In the rows, 128 means zero.
One turn sends every row of this set to another row. A few are shown first. Where does it send the rows asked after them?
zut: [160 170 109  83 114 124 121 123 129 153 130 140 158 137  88 143 121 134]
Zopuf: [159 162 130 121 108 135 122  93 123 142 162 127 101 138  95 143 110 150]
vuf: [139 161 116  92 114 122 111 109 144 162 127 116 141 154  92 126 123 159]
Mobot: [165 145 121 120 127 136 141 113 129 167 111 102 143 117  84 146  83 141]
difa: [153 163 135 152 114 127 121  97 115 144 122 129 123 137  80 151  92 149]
miza: [150 163 135 130 117 130 122 107 141 146 144 127 140 132 115 186 101 164]
fut: [158 177 114  99 114 144 143 134 114 151 135 128 145 125  72 122 113 162]
bil: [174 142 108 114 109 119 119  98 134 152 122 107 151 131 111 170 103 154]
ruli: [161 154 108 121 104 152 144  87 120 128 126 133 146 127 103 147 116 131]
Mes: [156 162 126 117 135 161 149 125 136 121 138 123 133 120 102 164 120 149]
Bodo: [138 161 114 116 123 151 149 104 120 148 135 130 151 131  83 118  91 141]
gaf: [156 179 147 107 132 124 113 112 138 152 121 138 125 143 114 169  86 168]
dipat: [192 176 126  99 125 135 135 138 138 136 128 116 114 133  97 137 106 167]
Lan: [177 159 126 123 114 130 129  98 145 146 124 113 166 119 116 169 100 159]
bim: [148 168 119 115 130 143 136 111 123 124 153 123 133 136  93 113 123 153]
Bigag: [172 188 135 106 114 150 134 128 111 140 135 128 117 127 101 145 102 188]
felo: [151 167 122 123 121 118 123 115 121 152 129 125 128 140  64 112 111 151]
poti: [165 176 146  90 125 135 117 112 119 157 127 113 116 149  69 140  98 165]
Pas: [165 162 132 123 125 146 137  93 115 152 106 110 149 137  92 135  67 153]
Sofen: [146 166 134  92 122 142 126  96 159 141 153 133 145 143  85 131 120 153]
Det: [181 174 137 100 128 128 122 104 140 153 103 122 149 120 124 151  92 173]
lako: [151 162 144  98 131 141 119  93 143 160 116 146 117 131 106 162  90 173]
Zafu: [144 154 130 139 126 130 130 104 144 149 112 132 103 141  99 137  94 147]
nodu: [160 162 119  90 120 156 137 111 110 155  94 109 152 124  90 140 113 159]
Lud: [159 158 128 105 123 134 120 110 128 143 145 139 134 126  99 195 106 153]
Topun: [145 154 120  94 117 137 129  98 137 169 148 147 147 110  96 133 108 138]
vokig: [186 166 127  89 121 136 122  94 153 139 108 119 143 141 115 147 104 177]
Pelir: [168 169 123 125 127 152 135 112 111 117 139 107 141 119 116 150 123 167]

ruli -> Zopuf
difa -> Bigag
Lan -> miza
Now find these:
bim -> felo
Topun -> Sofen
Lud -> lako
Mobot -> Mes

One turn sends every row of this set to another row. A few are shown first. Where does it send the rows asked after them?
gon: [115 111  94 125 135 134 109 135 104 127  72  92 103 143  98 108 137 128
 120 112 144 102 125 115 116 138 131 140 126]
bof: [130 115 103 145 133 131 117 112 108 123  81  97 108 143  91 118 131 129
 124 106 162 105 124 132 111 133 123 133 137]
Pedas: [143 107 113 121 126  82 137 142 124 102 101 108  96 110 134 108 125 120
 133 132 133 129 140 120 118 160 148 120 101]
zup: [138 108  94 154 134 138 111 120 122 121  95 106 110 143  94 125 130 128
 122 107 165 102 121 135 105 132 127 134 135]
Lor: [147 105 104 127 128  88 132 148 136 101 116 117  98 107 136 113 126 117
 130 130 133 129 137 121 114 159 150 123  99]
vug: [120 117 106 124 113  96 143 138 123 117 115 115 122 139 114 147 149  99
 149 139 133 147 125 105 110 159 163 120 106]
pap: [118 129 100 137 130 131 120 104  99 124  85 101 109 140  93 116 138 123
 116  98 157 111 124 128 113 131 119 144 132]
gul: [132 119 113 113 124  80 140 134 114 104 101 109  95 107 134 104 131 115
 128 125 127 134 142 116 121 159 143 127  99]
Das: [171 141 105 147 119 112 149 145 120  95 111 109 116 127 125 134 152 119
 118 141 138 136 114  97 120 156 143 126 107]
tuvil: [149 133  97 172 125 124 131 114 131 118 107 142 122 129 104 132 136 120
 137 106 152 119 117 139 140 134 132 125 121]
bada: [129 130 122 124 136 128 111 158 137 130 117 128 122 133 103 121 116  87
 130 133 121 129 132 123 107 128 119 141 120]
fupal: [172 138 112 146 119 108 151 144 115  96 102 103 114 130 124 131 150 124
 123 144 140 135 116  97 122 156 144 121 109]
Luriv: [118 132  87 142 130 138 115 109 110 122 103 113 114 135  95 121 141 117
 108  94 155 116 120 129 109 131 119 150 127]
lel: [165 149 103 143 117 111 151 141 114  96 112 111 116 125 124 132 156 116
 115 136 135 140 115  95 122 155 140 131 104]
roda: [111 121  74 129 134 144 103 138 117 126  98 109 108 136 102 115 144 117
 107 103 139 109 120 116 111 136 131 153 119]
muk: [137 116  96 123 125  91 133 144 133 101 124 124 101 103 137 113 132 110
 121 123 128 135 136 119 114 158 148 132  94]
Bobup: [129 124 102 114 123  85 136 135 120 103 116 119  99 103 136 107 135 109
 121 120 124 138 139 116 118 157 143 134  93]
Sonu: [125 101  88 135 138 139 104 145 120 125  81  97 105 144 100 114 133 130
 122 116 148  98 123 119 111 138 136 136 128]
moz: [132 149 107 158 121 116 139  99 107 122  92 134 119 127 101 122 141 118
 135  99 147 126 121 132 149 134 125 128 120]
rut: [152 126 108 171 126 119 134 113 124 120  92 131 117 132 100 128 132 127
 144 111 156 115 119 138 143 135 133 116 125]
nat: [106 123  86 122 133 137 108 131 103 128  83 100 105 139 100 108 143 121
 111 104 138 109 124 113 116 136 128 149 121]
tosiv: [130 119  83 152 134 142 110 119 125 120 109 115 114 138  96 127 136 120
 113  99 159 110 119 133 104 131 124 145 130]
safo: [121 136 136 112 134 119 119 147 116 134  96 115 117 136 100 111 117  91
 134 133 120 130 137 119 115 129 114 138 122]
Sozab: [118 120 109 121 113  95 145 137 120 117 112 113 122 138 113 146 150 100
 150 139 133 148 126 104 110 159 162 120 105]
Kav: [162 151 109 139 116 107 154 136 107  97 105 105 114 126 124 128 156 118
 117 137 135 140 116  94 125 156 139 129 104]
Vof: [122 107  76 137 137 146 100 147 127 124  97 107 108 140 102 119 138 123
 114 110 145 101 120 119 108 137 135 144 122]
mefo: [119 117 110 122 113  95 145 138 121 117 111 113 122 139 113 146 148 100
 150 139 134 147 126 105 111 159 163 118 107]
mal: [166 145 114 140 117 106 154 137 106  97  97 101 113 129 122 127 152 122
 122 141 137 137 117  94 124 156 140 123 108]
nuki: [137 146  96 164 121 123 134 106 121 119 108 143 122 125 103 129 142 115
 130  99 146 127 117 135 143 133 128 132 118]
kevit: [137 120 129 126 138 126 112 162 138 130 105 120 119 137 101 120 111  94
 138 139 126 124 133 125 108 129 120 132 125]
Rugat: [118 120 106 122 113  97 145 138 122 117 114 114 123 138 114 147 150  98
 149 138 132 148 126 105 110 159 162 120 105]
kep: [131 124 139 120 136 120 116 154 125 132  93 113 116 139  99 114 112  96
 140 139 125 124 137 122 113 129 118 130 126]
doter: [142 136 114 161 123 114 139 104 110 121  83 127 116 132  99 122 134 125
 144 108 152 118 122 135 148 135 128 118 125]
sirov: [120 140 125 116 132 125 115 150 125 133 110 124 120 131 102 116 121  85
 127 129 118 133 133 120 112 127 114 145 119]
tuta: [121 116 109 123 113  96 144 139 123 117 112 114 122 138 113 147 148 101
 150 140 134 146 125 106 109 159 163 118 107]

Vof -> nat
Kav -> fupal
sirov -> kep
Now find these:
tuvil -> moz
Luriv -> bof
Lor -> Bobup

